Turns, then the turns between two rows, first turn first; the first pair answered:
turn Z_708:
+2.61 +2.33 +1.17 -1.92 -0.78 -2.32 +1.14 +1.60 -0.90 -0.04 +0.79 -2.00
 +2.78 +1.06 -0.81 +2.02 -0.18 +1.23 -0.78 -1.79 +1.52 +0.14 +1.11 +1.78
 +1.86 -1.66 -2.71 +0.84 +2.26 -1.07 +0.18 +2.80 +1.63 +0.80 -0.38 +4.49
 -0.33 -1.03 -1.69 -1.30 -1.31 -1.46 +1.98 => +3.98 -2.45 +0.49 -0.55 -1.84 -0.72 -0.04 +1.95 +1.11 +1.94 +1.26 +1.76
 +1.03 -2.17 +0.78 -0.40 -0.38 -1.69 -1.81 -1.80 +2.26 +2.61 +1.22 +0.77
 +1.84 +0.87 -3.11 -0.63 -0.05 -1.00 -0.35 +2.18 +3.72 +0.25 -2.82 +1.92
 -1.29 +0.42 +0.81 -1.23 -1.64 -0.10 +1.07
+2.56 -1.79 -0.93 +0.44 +1.19 +0.37 -2.66 +1.82 +1.03 -1.36 -1.67 +0.72
 -4.83 +0.47 -2.94 -0.63 +2.16 -2.46 -2.70 -1.02 -0.94 -2.69 -2.17 +1.60
 +0.77 +0.83 +1.72 +2.46 -2.40 +2.43 +0.78 -0.47 -0.34 -0.08 +2.55 -1.78
 +1.73 +0.88 +1.43 -0.11 +0.73 -2.00 -0.12 => +0.97 -0.02 -0.31 -0.34 +1.72 -0.19 -1.13 +2.37 +0.86 -0.82 -2.07 -1.40
 -2.86 +3.63 -3.33 +1.01 +1.56 -0.01 -1.78 -2.03 -0.92 -4.04 -1.89 +1.84
 +0.51 -0.99 +1.44 +3.42 -1.40 +1.62 +0.70 +0.64 -1.67 +0.73 +3.47 +0.18
 +2.53 +0.26 -0.39 -1.00 -0.34 -2.51 +1.54
+2.27 -0.99 -0.04 -3.98 +0.39 -0.11 +0.03 +0.11 +1.43 +0.35 -0.08 +1.74
 +0.96 -0.48 -1.29 +1.55 -1.81 -0.83 -2.12 +0.96 -0.91 -0.72 -1.49 +0.34
 -0.61 +1.46 -1.65 +3.27 -0.56 +0.41 -2.84 +1.32 -1.06 +1.00 +2.06 +0.58
 -1.07 -0.77 -1.15 -0.59 +0.41 +1.25 -0.98 => +2.46 -0.82 -0.05 -3.81 +0.13 -0.30 -0.36 -0.11 +1.08 -0.21 +0.02 +1.88
 +0.26 -1.05 -1.63 +1.65 -1.52 -1.54 -2.12 +1.49 -1.36 -0.64 -1.56 +0.25
 -0.50 +2.01 -1.15 +2.89 -0.65 +0.78 -2.44 +0.72 -1.05 +0.48 +2.14 +0.20
 -1.37 -0.90 -0.90 -0.08 +0.80 +1.49 -1.73
turn Z_354:
+1.12 -0.02 -0.13 -1.10 -2.46 -0.71 +3.83 +2.26 +2.43 +0.09 -0.38 -2.54
 -0.80 +0.38 +1.00 +1.72 -2.45 +0.40 +0.41 -0.99 -3.33 -0.96 -2.57 +1.17
 -0.33 -2.84 -1.69 +2.11 +0.54 -3.31 +0.93 +1.57 +0.39 -1.82 -1.11 -1.31
 -2.47 +1.30 +0.26 +1.09 -1.68 +0.40 +1.16 => +1.39 +0.00 -0.19 -1.38 -2.60 -0.76 +3.86 +2.69 +2.07 +0.27 -0.50 -2.24
 -0.40 -0.48 +1.27 +1.21 -2.57 +0.04 +0.52 -1.05 -3.09 -0.52 -1.84 +1.59
 -0.47 -2.70 -2.06 +1.77 +0.93 -3.30 +1.22 +1.70 +0.68 -1.84 -1.56 -1.17
 -2.86 +1.17 +0.14 +1.07 -2.19 +0.40 +1.12
-0.68 -0.71 -0.34 -0.97 +1.33 +2.95 -1.79 +0.83 +0.27 -1.99 -1.63 +1.84
 +0.46 -2.65 -1.90 +2.86 -0.13 -0.05 -2.24 -0.27 +1.38 -0.04 +0.80 +1.98
 -1.16 -1.57 -0.05 +2.28 -0.20 +1.49 -2.34 -0.78 +2.24 +1.82 -1.29 +1.54
 -0.91 +0.94 +0.28 -0.77 -2.70 -0.35 +1.01 => -2.44 +0.43 +0.33 -0.68 +1.64 +3.08 -0.89 -0.06 +0.15 -2.80 -1.77 +0.34
 +0.47 -0.33 -2.68 +3.66 +0.44 +1.49 -1.39 -0.37 +0.97 -1.73 -0.04 +1.04
 -0.92 -2.20 +1.27 +2.86 -0.14 +0.83 -2.30 -0.62 +0.75 +1.41 -0.46 +0.58
 +0.47 +0.98 -0.27 -0.51 -1.99 -0.23 +1.74
-2.02 -4.15 +0.64 -0.30 -1.04 -0.30 +0.89 +0.69 +3.23 +3.57 +0.28 +1.24
 +0.82 +2.42 -0.67 -1.44 -1.23 +0.64 -1.55 -0.34 -0.17 -0.90 -1.14 -1.59
 -1.65 +1.42 +0.04 -0.18 -2.16 -0.30 -1.57 +0.74 -0.26 +1.36 -0.73 -1.01
 +0.05 +2.29 -0.22 -2.61 -2.88 +1.27 +0.72 => -4.40 -0.85 +1.29 -1.18 +0.06 -0.47 +2.35 +0.53 +1.06 +3.49 -0.10 -1.13
 +2.44 +3.43 +0.50 -1.44 -1.06 +2.18 +0.35 -0.45 -0.11 -1.36 +0.60 -0.84
 -2.03 -0.09 -0.10 -0.64 +0.36 -0.20 +0.45 +1.53 -1.99 +0.74 +0.37 +0.01
 -0.50 +1.64 -1.09 -1.73 -2.11 +1.36 +0.93
+1.08 -0.22 -0.91 -1.23 -0.90 -0.91 -0.71 -0.03 -0.33 -1.44 -0.79 +1.97
 -0.96 -0.40 -2.38 +0.83 +0.52 +0.23 -1.56 +0.00 +0.12 -1.10 -0.72 -1.38
 +0.24 -0.18 +0.49 -0.48 -1.04 +0.86 -1.39 -1.24 +0.63 +0.70 +0.01 -1.48
 +0.39 -0.53 -0.41 +0.06 +0.40 -0.51 -0.53 => -0.81 +2.31 -0.57 -1.66 -0.10 -1.15 +0.31 -0.23 -1.82 -1.26 -1.00 +0.05
 +0.05 +0.77 -1.66 +0.93 +0.46 +1.56 -0.25 -0.02 -0.02 -1.74 +0.20 -0.90
 +0.13 -1.26 +0.44 -0.75 +0.73 +0.71 -0.16 -0.61 -1.01 +0.23 +0.95 -0.84
 +0.27 -1.05 -1.31 +0.59 +0.83 -0.51 +0.05
turn Z_648:
+1.30 +1.15 -3.38 +0.86 -1.10 -0.93 -0.16 +4.04 -0.17 -2.31 -1.26 -0.36
 +0.21 -2.87 -1.69 +2.69 +4.14 +0.21 +0.31 +0.16 +1.95 +0.23 +1.43 -0.74
 +2.67 +0.92 +0.57 -1.68 +0.98 -3.09 -0.80 -1.06 +0.12 +1.42 +0.07 +3.17
 +2.71 -3.45 +1.22 +0.22 -0.18 -1.43 +1.61 => +0.77 +2.39 -3.12 +0.75 -0.15 -1.34 -0.73 +4.02 -1.03 -1.57 -1.66 -0.52
 +0.54 -3.80 -1.23 +1.79 +3.98 -0.01 +0.87 +0.68 +1.18 +0.29 +2.97 +0.36
 +1.72 +0.53 +0.25 -2.07 +2.34 -1.86 +0.65 -1.61 -0.33 +1.20 +1.10 +3.82
 +1.55 -3.95 +1.16 +0.62 -0.23 -1.78 +0.07
-0.81 +1.09 -2.68 -0.11 +1.09 -1.06 -0.59 +1.51 +0.46 -0.71 -0.80 -0.67
 -2.06 +0.86 -1.07 +0.77 -1.75 +2.73 -0.48 +0.63 -1.88 -2.18 -0.25 +0.09
 -2.26 -0.79 -0.99 -0.44 -1.99 -0.79 -0.28 +0.19 -2.90 +0.30 +0.83 +0.17
 -0.36 -1.51 -1.20 -1.16 -0.46 -0.38 -0.83 => -1.04 +0.62 -2.66 -0.34 +0.50 -0.79 +0.27 +1.83 +0.46 -0.59 -0.50 -1.26
 -1.59 +1.47 -0.54 +1.18 -1.58 +2.74 -0.08 -0.08 -1.32 -2.07 -0.19 -0.41
 -1.45 -0.91 -1.06 -0.37 -2.10 -1.58 -0.61 +1.15 -2.69 +0.19 +0.16 +0.30
 +0.10 -1.19 -1.24 -1.35 -0.59 -0.32 +0.24
-3.41 +1.71 -0.50 +0.06 -0.58 +1.95 +0.54 -0.42 -2.11 -0.09 -1.00 -0.74
 +0.89 +0.18 +1.27 -0.74 -0.62 +0.41 +0.76 -0.09 +0.12 +0.13 -0.14 -0.64
 -0.23 +0.39 +0.29 -0.06 +1.12 +0.56 +1.43 -1.13 -1.68 +0.93 +0.37 -0.81
 -1.09 -0.10 +0.29 +0.32 +3.42 +1.67 +0.52 => -1.99 +0.30 -0.50 +1.06 -1.10 +1.05 -0.83 -0.53 -0.94 -1.06 -1.15 +0.43
 -0.89 +0.20 -0.69 -0.40 -0.21 +0.10 -0.86 +0.56 -0.68 -0.60 -2.29 -1.26
 -0.24 +1.07 +1.30 +1.17 -0.47 +1.27 +0.07 -2.41 -0.94 +1.40 +0.99 -1.64
 -0.56 +0.26 +0.58 -0.13 +3.05 +1.35 -0.65

(two turns a pair)
-0.99 -2.01 +0.00 +1.00 -0.84 +1.38 +1.61 +0.93 +0.67 +1.05 -0.75 +2.12
 +0.77 -1.34 +1.73 +0.16 -0.28 -0.19 -0.41 -0.15 +0.25 +2.01 +1.21 +1.09
 +0.12 +0.32 -1.06 +0.16 +0.60 +0.84 +1.31 +0.38 +0.40 -0.57 -1.25 -0.14
 +0.77 +1.49 +0.33 -0.26 -1.76 +0.17 +0.90 => -0.80 -0.93 +0.24 +1.81 -0.83 +0.66 +0.63 -0.80 -0.16 -1.97 -0.46 +1.30
 -1.76 -0.37 +0.02 +0.28 +1.30 -0.36 -0.64 +0.88 -0.80 +0.68 -0.68 +0.10
 +0.88 +1.02 +1.04 +0.62 +0.19 +0.94 +1.03 -1.49 -0.70 -1.35 -0.11 -2.19
 +2.10 +1.56 +0.44 +0.54 +0.20 -0.11 -0.05 : Z_354, Z_708
+1.17 -1.80 -0.72 +0.54 +1.96 +1.90 +2.50 +3.66 +3.54 +3.08 +1.47 +3.43
 +3.93 -2.25 +1.37 +0.30 -3.11 +1.48 +1.44 -1.09 +0.48 +1.60 -1.29 +1.77
 -0.28 +0.21 -1.91 -3.85 -2.40 -1.67 -0.51 -0.27 -0.15 -0.49 -1.66 +0.59
 -0.85 +1.45 -1.76 -0.11 -0.90 +2.73 +0.12 => +1.79 -0.81 -0.55 +2.41 +1.91 +1.57 +0.25 +0.62 +2.27 -1.88 +2.50 +2.66
 -0.73 -2.36 -1.50 +0.05 -0.35 -0.29 +0.85 +0.80 -1.10 +0.28 -4.11 -0.06
 +1.32 +2.32 +1.85 -3.23 -3.51 -0.85 -0.62 -3.95 -1.42 -1.94 -0.68 -3.18
 +1.30 +1.58 -0.39 +1.73 +2.49 +2.37 -2.02 : Z_354, Z_708
-1.20 -1.13 +0.07 +1.30 +1.08 -0.62 -0.29 +0.97 +0.37 +2.52 -1.80 +0.75
 +0.71 +0.10 +0.08 -0.31 -1.45 +1.78 +0.19 +0.19 -0.52 -0.66 +0.85 +0.72
 -0.93 -0.63 -0.40 -0.05 -0.01 -0.05 +0.64 +0.83 -0.61 +1.12 +2.03 +1.09
 -0.55 +0.53 -0.79 -0.56 -1.49 +0.51 -0.55 => -0.33 +1.00 +0.01 +1.16 +1.43 -1.27 -1.27 -0.29 -1.37 +0.03 -1.50 -0.15
 -0.86 -0.58 -0.68 -0.42 -0.14 +1.18 +0.09 +1.36 -1.06 -0.89 +0.68 +0.99
 -0.35 -0.27 +0.49 -0.19 +0.41 +1.09 +1.21 -0.61 -1.04 +0.44 +2.83 +0.93
 -0.43 +0.21 -0.46 +0.48 +0.00 +0.23 -2.25 : Z_708, Z_708
-1.27 +0.15 +0.66 -0.07 +0.03 +0.19 +2.59 -0.32 +0.92 +0.60 +0.34 -1.49
 +1.08 +3.18 +0.27 +1.20 -0.41 +1.47 +0.89 -1.09 +0.06 -0.96 -0.77 -0.71
 -0.13 -1.02 +1.66 +0.24 +0.18 -1.69 -0.41 +2.32 -1.58 +0.01 -0.40 -0.01
 +1.04 +0.32 -0.47 -0.82 -0.58 +0.91 +3.49 => +2.10 -0.04 -0.44 -0.36 -0.32 +0.12 -0.13 +0.15 -0.74 -0.22 +1.07 +1.17
 -0.23 -3.07 +1.82 -1.35 +0.14 -2.49 +0.42 +0.00 +0.62 +2.71 +1.85 +1.32
 +0.12 +0.88 -0.27 -2.08 +0.85 +0.25 +1.70 +0.72 +0.72 -1.10 -1.91 +0.00
 -1.63 -0.51 +1.00 +0.13 +0.79 +0.63 -0.24 : Z_354, Z_708
+0.80 -1.77 -0.97 +0.17 -2.61 +1.28 -2.33 -2.50 -2.69 -3.37 +1.11 +0.64
 -2.72 -1.94 -1.16 -1.53 -0.15 -3.06 +0.54 -0.71 -1.10 +1.41 +0.96 -0.89
 +2.34 +1.81 +2.53 -2.47 -1.15 +0.42 +1.81 -2.06 -1.38 -1.20 -2.07 -5.43
 +1.88 -0.08 +0.84 +0.91 +2.17 +0.92 -0.61 => +0.38 +0.23 -0.66 -0.96 -1.91 +1.24 -1.90 -1.88 -4.50 -2.86 +1.03 +0.02
 -1.17 -2.76 +0.62 -2.27 -0.29 -3.11 +1.86 -0.67 -1.19 +2.22 +2.98 +0.44
 +1.84 +1.15 +1.06 -3.31 +0.92 +0.81 +3.60 -1.46 -1.80 -1.37 -1.69 -3.88
 +0.43 -0.65 +0.48 +1.47 +2.28 +0.81 -1.15 : Z_354, Z_354
+2.40 -3.27 +0.10 +0.25 +1.43 +2.22 -1.97 +1.93 +2.98 +6.56 -0.31 +6.26
 -0.28 -5.10 +2.34 -2.65 -3.03 -2.28 -0.25 +1.04 +0.22 +1.96 +2.00 +1.84
 -4.70 +1.07 -3.06 +1.34 -0.01 +3.02 +0.35 +0.53 +2.32 +1.44 +2.12 -0.65
 -5.42 +0.91 +1.55 +0.83 -3.45 +1.37 -5.03 => -5.37 +4.20 +2.72 -0.32 +3.93 +2.39 +2.17 -1.40 -0.33 +5.26 -1.39 -0.69
 +1.85 +2.17 +2.18 -1.46 -2.47 +2.80 +4.53 +1.32 -1.53 -2.31 +2.29 +0.72
 -4.88 -2.30 -0.37 +2.14 +3.88 +1.80 +2.63 +1.59 -3.81 +0.52 +5.82 -1.00
 -3.17 -0.19 -1.11 +2.37 -1.21 +2.06 -2.29 : Z_354, Z_354
+1.82 +1.25 -1.32 +0.00 -0.22 -0.96 -2.16 +1.27 +0.25 +0.44 +0.13 +1.51
 +0.04 -1.06 -1.77 +0.75 -0.34 -0.49 -1.99 +0.61 -0.53 -0.41 +0.08 +1.64
 -1.29 -1.21 -1.24 +1.28 +0.42 +1.41 +0.26 -1.17 +0.70 +0.95 +1.11 +3.09
 -0.69 -0.36 -1.24 -0.25 -1.64 -1.29 -2.70 => +3.32 -1.38 -1.84 -0.05 -2.06 +0.07 -1.40 +0.94 +0.60 -1.43 +1.65 +2.04
 -0.87 -1.48 -1.32 +1.16 +0.59 -2.09 -2.28 -0.17 +0.76 +0.55 -0.89 -0.27
 +1.14 +0.30 -0.48 +0.67 -1.25 -0.34 -0.73 -0.40 +1.52 +0.51 -2.06 +1.13
 +0.49 -0.16 +0.31 -0.51 -1.11 -0.71 -0.16 : Z_648, Z_708
+0.52 +2.29 +0.67 +0.96 +0.98 -1.45 -2.32 -1.65 +0.27 -1.23 -0.62 -0.43
 -1.85 +0.51 -2.39 +0.51 +0.58 +0.68 -1.15 +1.96 -2.14 -1.83 -2.14 +0.55
 -0.70 +0.71 +1.25 +0.77 +0.29 +1.22 -0.18 -3.13 -0.67 -0.20 +3.37 -0.75
 +0.46 +0.36 -0.94 +0.33 +0.41 -1.51 -3.54 => +0.70 +1.92 +0.03 -2.34 -0.74 -0.49 +1.87 +0.78 -1.28 +0.01 +0.86 -2.04
 +3.13 -0.19 +2.57 +0.81 -0.62 +0.66 +1.49 -1.39 +1.62 +1.22 +1.98 +1.09
 +1.38 -0.85 -2.11 -1.22 +2.15 -1.96 +1.33 +2.02 +0.33 -0.45 -1.53 +2.35
 -0.60 -0.99 -1.28 -0.76 -0.03 -1.13 +2.06 : Z_648, Z_354
-2.44 -1.18 +0.96 +0.16 +2.97 +2.07 +0.04 +1.31 +1.49 +0.81 -1.26 +0.32
 +1.43 -1.18 +3.24 -0.99 -1.18 -2.52 -0.14 +2.03 +0.74 +2.29 +0.74 +0.96
 +0.86 -1.84 -1.47 -1.40 -1.68 +0.46 +0.62 +0.49 +0.01 -1.48 -0.23 -4.76
 -1.55 +0.20 -1.53 -0.84 +1.16 +1.48 +0.93 => -2.32 +1.22 +1.01 +0.72 +3.40 +0.89 -0.77 -0.05 +0.13 -2.85 -1.08 -1.22
 -0.36 -0.34 +1.03 +0.14 +0.33 -2.33 -0.07 +3.22 -0.09 +0.65 -0.70 +0.62
 +1.74 -1.76 +0.40 -0.52 -1.46 +1.10 +0.73 -1.39 -1.21 -2.27 +1.19 -5.03
 -0.26 -0.50 -2.14 -0.03 +2.81 +0.35 -0.04 : Z_354, Z_708
+3.68 -3.05 +1.30 +1.45 -2.71 -0.78 -2.14 +1.10 +1.66 +2.10 +0.68 +0.73
 -0.50 -1.51 -2.29 +3.40 -1.52 -0.19 -3.34 -2.26 +0.22 -0.12 -2.09 +0.08
 +0.54 +2.23 +0.57 +2.59 -2.08 -0.86 -2.05 -0.39 +3.35 +3.00 -1.07 -0.04
 -0.04 +0.75 +0.79 -1.17 -2.76 -0.62 +0.86 => -2.35 +4.32 +3.53 +1.14 +0.89 -1.22 -0.54 -1.00 -1.85 +2.09 -0.33 -3.93
 +1.12 +2.11 -1.75 +2.97 -1.36 +3.45 +0.58 -1.05 -2.08 -2.79 -0.17 +0.94
 -0.88 -0.30 +1.54 +2.48 +2.34 +0.18 +1.66 -0.71 -1.18 +1.68 +3.45 +0.47
 -0.26 -0.41 -1.36 +0.62 -1.01 -0.42 -0.26 : Z_354, Z_648
+1.93 -1.65 +0.10 +0.14 -0.51 +0.20 -0.81 +0.32 +0.58 -1.22 -0.49 +0.06
 -1.25 +0.56 -1.75 +0.25 +1.54 -0.90 -0.89 +0.78 +1.04 -1.37 -1.21 -0.68
 +0.75 +1.28 +1.64 +0.33 -1.93 -0.15 -2.14 -0.93 +0.37 -0.17 -1.31 -0.96
 +1.00 +0.49 +0.92 -1.35 -0.40 -0.36 +0.14 => -1.12 -1.45 +0.66 -0.24 +0.44 +1.64 +1.33 +0.84 +0.72 +2.32 -1.20 -0.34
 +1.26 +1.09 +0.98 -0.58 +0.15 +0.32 +0.82 -0.30 +1.37 -0.64 +0.73 -0.67
 -0.24 +0.15 +0.44 -0.71 -0.35 -1.15 -0.84 +1.58 -0.51 -0.31 -1.82 -0.24
 +0.35 +0.63 +0.75 -1.75 -1.35 +1.11 +1.81 : Z_354, Z_708
+0.49 -1.22 +0.01 -1.82 -1.93 -2.45 +1.72 +0.58 +1.17 -2.83 +0.43 +1.75
 -3.78 -0.24 +1.58 -0.89 -0.93 -2.58 -4.19 -0.94 -0.22 -0.13 -0.78 -0.72
 +1.41 +0.56 +0.33 -3.54 -1.96 -0.25 -0.61 +5.62 +2.60 +1.56 -4.23 -1.50
 -0.27 -1.33 +1.39 +0.59 +0.81 -1.44 +3.03 => -0.23 -1.62 +0.39 -0.52 -1.25 -2.46 +0.32 -0.44 +2.01 -2.51 -0.07 +2.71
 -5.43 -0.33 +0.61 -1.52 -0.48 -2.90 -4.71 +0.47 -1.40 -0.93 -2.08 -1.25
 +0.69 +1.05 +1.44 -2.88 -2.60 +0.74 -1.38 +3.69 +2.54 +1.56 -2.79 -3.19
 -0.05 -0.62 +1.85 +1.06 +1.06 -1.29 +0.69 : Z_648, Z_354
-3.70 +3.19 -0.22 -1.78 +0.26 -1.95 -0.46 -0.25 +0.91 -2.19 +0.86 +0.72
 +6.04 -0.53 +2.03 -1.58 +0.04 +1.30 +2.08 +3.95 +0.96 -0.18 +4.17 +0.33
 +0.55 -0.75 -1.67 -1.61 +1.12 +0.27 +0.19 +1.29 +1.35 -0.18 +0.88 +0.53
 +2.18 -0.31 -2.25 -1.29 +2.70 -0.01 +1.48 => -2.88 +3.24 +0.15 -0.33 +0.84 -2.80 -3.10 -1.31 +1.50 -3.08 +0.82 +1.52
 +3.48 -0.21 -1.28 -1.25 +0.70 +1.40 +0.16 +5.70 -1.00 -1.89 +1.54 +0.15
 -0.18 -0.18 +0.02 +0.09 -0.09 +2.14 -0.98 -1.58 +0.97 +0.18 +3.22 -0.73
 +2.81 -0.13 -2.37 -0.99 +2.97 -0.86 -1.46 : Z_648, Z_354
-0.49 -2.99 +0.43 +2.32 +1.23 +1.03 +0.43 +1.18 +2.96 +5.49 -1.31 +2.31
 +0.53 +0.01 +1.85 -2.34 -2.29 -0.43 +0.52 -0.13 -0.04 +1.16 +0.12 +0.12
 -1.54 +0.16 +0.51 -1.50 -0.72 -0.42 -0.33 +0.48 +2.45 +0.37 -0.47 -2.61
 -2.59 +0.93 +1.72 -1.37 -3.05 +0.71 -0.81 => -3.65 -0.76 +1.52 +2.38 +2.36 +1.02 +1.83 +0.01 +2.24 +5.16 -1.73 +0.00
 +0.99 +2.57 +1.67 -1.99 -1.79 +1.60 +1.86 +0.31 -1.20 -0.38 -0.34 -0.74
 -2.11 -0.94 +2.00 -0.94 +0.22 -0.67 +0.18 +0.69 +0.25 -0.18 +0.86 -3.52
 -1.53 +0.86 +1.02 -0.93 -2.18 +0.73 -0.19 : Z_354, Z_648
-0.88 -0.96 +0.90 +1.85 +0.91 +1.11 -1.55 -2.04 -1.09 -0.47 -0.18 +1.06
 -2.78 -0.94 +0.59 -1.26 +0.80 -1.67 +0.56 +1.58 -1.50 +0.38 +0.20 -0.95
 -0.12 +1.38 +0.76 -0.32 -0.17 +1.72 +1.66 -1.52 -0.98 -0.84 +1.01 -1.97
 -0.55 +0.80 +1.86 +0.50 +1.18 +0.95 -1.60 => -0.93 -0.43 +0.77 +1.44 +1.07 +0.87 -1.64 -1.53 -1.64 -0.08 -0.25 +1.06
 -2.19 -1.48 +1.03 -1.68 +0.82 -1.71 +0.94 +1.41 -1.56 +0.66 +1.15 -0.29
 -0.09 +0.98 +0.20 -0.83 +0.57 +2.02 +2.09 -1.07 -0.96 -1.27 +1.11 -1.23
 -1.09 +0.54 +1.75 +0.57 +1.15 +1.03 -1.79 : Z_354, Z_354
-0.58 -0.29 +0.68 -1.74 +3.02 -1.34 -1.00 +0.21 +1.32 -2.91 -0.62 -1.23
 +0.07 +0.69 -1.76 +4.15 -1.37 +1.47 -1.72 +0.52 -4.10 -1.35 -0.14 +0.98
 -1.79 -1.63 -0.23 +2.66 +1.83 -3.68 -1.48 +1.88 -2.71 -0.53 -0.06 -0.60
 +1.28 -0.73 -0.50 +0.95 -0.54 +1.27 -0.81 => -2.32 -1.22 +1.06 -1.55 +3.22 +0.45 -0.07 +0.48 +2.10 -0.41 -1.22 -0.79
 +0.97 +0.63 +0.12 +3.04 -2.00 +1.50 -0.88 +0.05 -3.78 -0.54 +0.87 +0.62
 -2.53 -1.80 -0.79 +1.66 +2.21 -4.40 -0.92 +3.31 -2.53 -0.84 -0.65 -1.24
 +0.97 -0.14 -0.03 +1.07 -1.07 +2.45 +0.41 : Z_708, Z_354
